One turn moves every row onto another: examples first, then more rows asked
z131: 2  15  -6  1  -4  -2  -4  2  -21  -1  -17  -1  0  -26
z148: -2  16  -8  3  -7  -1  -4  -2  -12  -2  -17  -1  4  -21
z41: 14  15  -35  -6  -29  -3  -9  4  -11  6  -14  10  19  -41
z211: 11  17  -30  -14  -18  -9  -8  8  -13  22  -3  21  15  -32
z175: 8  -5  -23  -5  -20  -3  -1  9  -7  -3  1  29  19  -21
z624: 13  -7  -24  -4  -22  2  -1  5  -9  -3  1  29  14  -23
z602: 22  -1  -31  -8  -25  6  -10  7  -21  -5  -5  18  12  -38
z393: 0  8  -23  -19  -14  -3  -14  7  -7  7  3  21  18  -17
z273: 16  13  -35  -9  -31  0  -10  -1  -11  12  -9  10  15  -39
z967: 5  17  -28  -6  -10  8  5  1  -27  3  -12  -1  20  -15
z872: -3  -2  -19  -2  -18  -5  -9  -8  -18  12  -1  13  -10  -38
z867: 6  17  -5  5  -2  -5  1  3  -20  6  -14  6  0  -26
z794: 18  0  -27  -7  -22  2  -8  12  -22  -8  -6  19  14  -37
z340: 2  18  -10  9  -11  -4  3  -4  -9  1  -20  0  4  -24
z691: 6  13  -23  -8  -4  7  6  5  -32  4  -7  6  18  -12
z828: -2  -5  -19  2  -21  -6  -4  -9  -14  11  -2  16  -10  -37
z388: 4  15  -5  11  -8  -7  6  0  -15  3  -17  8  2  -26
z252: -4  -3  -21  3  -24  -5  -6  -12  -11  10  -4  12  -7  -38
z974: 6  17  -25  0  -12  2  14  0  -21  12  -10  10  21  -13
z779: 12  14  -26  -1  -9  5  13  4  -32  7  -10  9  18  -19
z696: 12  13  -29  -16  -17  -6  -12  2  -11  24  0  21  11  -29
z626: 5  12  -26  1  -15  7  11  -1  -19  -1  -13  6  23  -12
z903: 2  3  -23  -18  -15  0  -15  3  -5  9  4  22  14  -15
z616: -7  -1  -22  -2  -22  -3  -11  -11  -11  6  -3  11  -7  -35
z522: -5  -4  -20  -2  -20  -3  -12  -9  -17  5  -3  10  -10  -38

z131 moves to -> z340
z41 moves to -> z211
z903 moves to -> z624
And these:
z872 moves to -> z616
z691 moves to -> z626

